Rows swapped in pairs by one turn or mirror: which row each one swaps with:
The rows were stretched afterwards, more along some directions than others.
pime:  -5  -5  -3  19   4  -5  -1  13  -8  -8   1  -1  -4  -6  -1 -10  17 -24 -14   7  17  27  -9
ziva:  21   2  17   9  21  11  11  31   5 -18 -16  -2 -14 -15  -4  -1  13 -10  10 -13  28  30 -25
sipo:  24  -2  10   6 -12  12 -18  29  10 -18 -11   0  -7 -21  -9 -24   5 -27  -5  11  13  38  -5
Vap:  10  11   3   6 -27  -4  16  12  -8  -4 -16  17  22 -20  -6  16   7  -9  -3   7  -1  -1  16
zut:  -7   3  -4  -2  35   7   9  24 -13  -7  15  14  -1  -8   2  12  10   5   3  -6  13  10 -11
dudil: -14  -2  15  35   5  14 -31  10  17 -35  -5 -15 -23 -17  -7 -15   3 -17  -4  -1   7  19   1
Vudef: -15  25  21  15  -1  22   0  29 -20 -41 -19  31   2 -29 -11  20 -11  -6  -8 -13   3 -12   1
Lur: -12 -12  -1  10   6  22   9  38   0  -5   9 -15   8  -5  -4   3  12   9 -20 -10   4  11 -18
Bedav:  -1  -3   0  20   0  11 -18  10  -2  -4   0   3  10  -5   6 -13   9 -32   0   2  13  27  -4
komig:  -4  -3   2  16  15   6  -4  49 -14 -31   2   7   1 -14   0  18  15   5  -3 -22   6  -5 -11
dulo:  -1   2  17 -12   2   4  -6   3   2 -18   4 -10 -10  -9   1  -6  -7   2   4  -2  -5   5 -11
rifip:  -7   8 -12  35   8  30 -15  17  16  -9  -9   8  -5  -3   0   0 -10 -20  -2  -3  19  30 -22
Dafi:  -6  -2 -10   9  -7  10  -9   9  -3  -4  -5   8  11   2   0 -19  -2  -1   2  -3  -6  17  -9
rire:   1  -3   3   8  10   3 -16  11 -11   5  11 -17   4 -21  15 -10  16 -21   1   3   0   3  -7
ruk:  28  -7  20   1  -9   1   9  28   4   2 -27   9 -12 -11   6  -9  17  10  -3 -28  19  40 -32
tus:   5 -18  -3   3 -17  32   0  33 -14  -9   0 -13  10   7  21  22  27   2   7 -22  15  13 -16
Tamog:   2  -2  22  11 -35  15  -6  29 -13 -30 -25   0   9 -17 -15   3   2  -4  10 -11 -11  22 -14
Tutad:  21 -24   8   6 -28 -20  10  11 -20   3 -12   2  13  13   3 -10  17  -2   0  -2  15  23 -14
Pigit:  -1 -12  -5   7   2  30 -18  13  -6  -7  -1 -11  12  -3  13   1  -6  -4  -3  -6   6  10  -7
busap: -21  -8  -3  25  24   3  -9  24  -8 -25   5 -11  -7  -7   4  10   3   5   5 -33   3  23 -24
zuvu:   2 -11  33  13  -8  15 -22   7  -6 -18 -35  -5   5 -35  -1   9  15  -7  13 -27  11  14 -13
zunuv:   5 -12  11  17 -19  10  19  28  -4  -2  -5  -4  19 -31   3  14  17   8  -3 -23  -3  -2 -16
deg: -15  -9  -5  18   0   8  -7  23   1 -12  22  -6   9 -15  -2   8  -8   5   8  -4  -4  29  -6
tukiv: -18   9 -10  27   9  29 -19  17   0 -20  13 -11  23 -11   9  23   9 -34  -7   4  16  -6   0
bulo:  14   5  22   5   9  15  12  17   5 -14 -18   5 -17  -8   2  12   0  12  11 -21   7  15 -17
teke: -11   8  30  26  -2  11  -5  22 -10 -12 -20 -10  28 -37  -3  22  24 -13 -10 -11  11 -37  -3
dofu:  12  -2 -15   7   5   4  16  30 -15  -2  14   6   7 -12  27  13   8   3 -12  11   5  -8  -4
nes:  -5  -6  -1  13   8   6  -5  12 -12  -9   8  -6  11   2   9  36   8   2   1 -12   1 -12  11
pugo: -10 -18  11  30 -17  23 -31  18  -5 -23   3  -4  10 -14  -6   3  15 -17  -1   9   8  15   9
val:  -5  13   2  -4   9  15  -2  25  -6 -24  -4  13  -3  -3  18  -1 -10  21  -5 -21 -15  27 -18
fot: -15   6  -1  33  -7   7   0  15   7  -8  -7  -2  18   6   9  40  11  -5  -1 -25   7   3 -10
buf:  -2  15   7  14 -10  -1  25  10  -5 -10  -5   6  21   3  -1  25   5   4   6  -3  -6   1   5
gakuz:  12  19 -16   5  -8  13  -1  38  -6   3  -6  22   2 -17   5 -18   3 -10 -42  12  -4  16 -18
zelut:  -6 -18  -2  16   8  19   6  25  -3  -2  22 -22  25  -4  16  27  11   0  13  -7   4   5  -7
rizof:  21 -21  -3  19 -18   0  15  26 -16   7 -15   5  10  -7  -5   5  34 -18  12   3  20  26 -10
turuk: -19   5 -24  22   0  50   2  31  -8 -10   0   4  16  -1  12  28 -11  -5  -9   0  -2  -7  -8
lavu: -10  33  19  14 -10   6   3  25 -22 -29 -27  22   8 -30  -7   6 -10  -5 -25  -3 -10  -8 -11
Redal:  15  -9  17  22   1  16 -14  36  14 -15   4  -8 -14 -32 -11 -19   8 -11  -1  -8   2  27 -25
vusi: -18   9 -18   4   1   2  -3  19  -3 -12  11   1   2 -17   1   6  -5   0 -18  -5 -16  15  -8
befo: -12   0   7  24   7   8 -18  14 -19  -6   7 -10  18 -12   4  10   4  -6  -6   0 -14  -9  16
nepo:  -2  11  -4  20  20   1   9  28   1  -2  -4  -4   1 -19   9  17  -1  15  -8 -22 -19  12 -19
gezi:   1  38   8  18   0  17  -5  -4   4 -19 -30  25  -8  -8  -1  14  -4 -19  -9  -4   8  -3  -1
mibi: -27  -2 -11   9  30  -2  -3  20 -15  -4   4 -18  26  -3   4  37  11  13   0 -28  -5 -11   1
sen:  -7   5 -16  13   9  21 -16  31  -3 -14  -6   5  -5  16   2 -13  -3  10 -26  -3  -2  22  -2
vageb:   1   8  -5   9   5  22 -11  10  -9  -4   2   0   2  -7   2  17   1  -8  23  -4  -2   9  -9
siru:   5 -15   7  12  -5 -12   6  20 -23 -25  -7   6  -2 -11  -5   5  -5   6  10 -10   9  17 -14
kuz:  -8   9   3  20  -4  11   7  28 -20  -4 -12  16  14   1  -2   2   9   4 -20 -12   6  -2 -20
lavat:  -9   1  -9  20   7  16  -9  15   4   2   4 -15  11  12  13  35  12 -13   5 -13  -6   0  -7
mep: -16  13  21   3  -7  30  -2  39 -25 -40  -3   7  -6 -30  -2   7  -1   5 -21  -6  -3 -25  -1
zeti: -13 -17  27   5  12  28 -10  31 -20 -28 -12 -17   0 -24  -3   8  11   4  -7 -29  14  -5  -6

nes is swapped with -> Pigit
ziva is swapped with -> buf
zelut is swapped with -> bulo
Tamog is swapped with -> rizof
zut is swapped with -> val
Vudef is swapped with -> Bedav

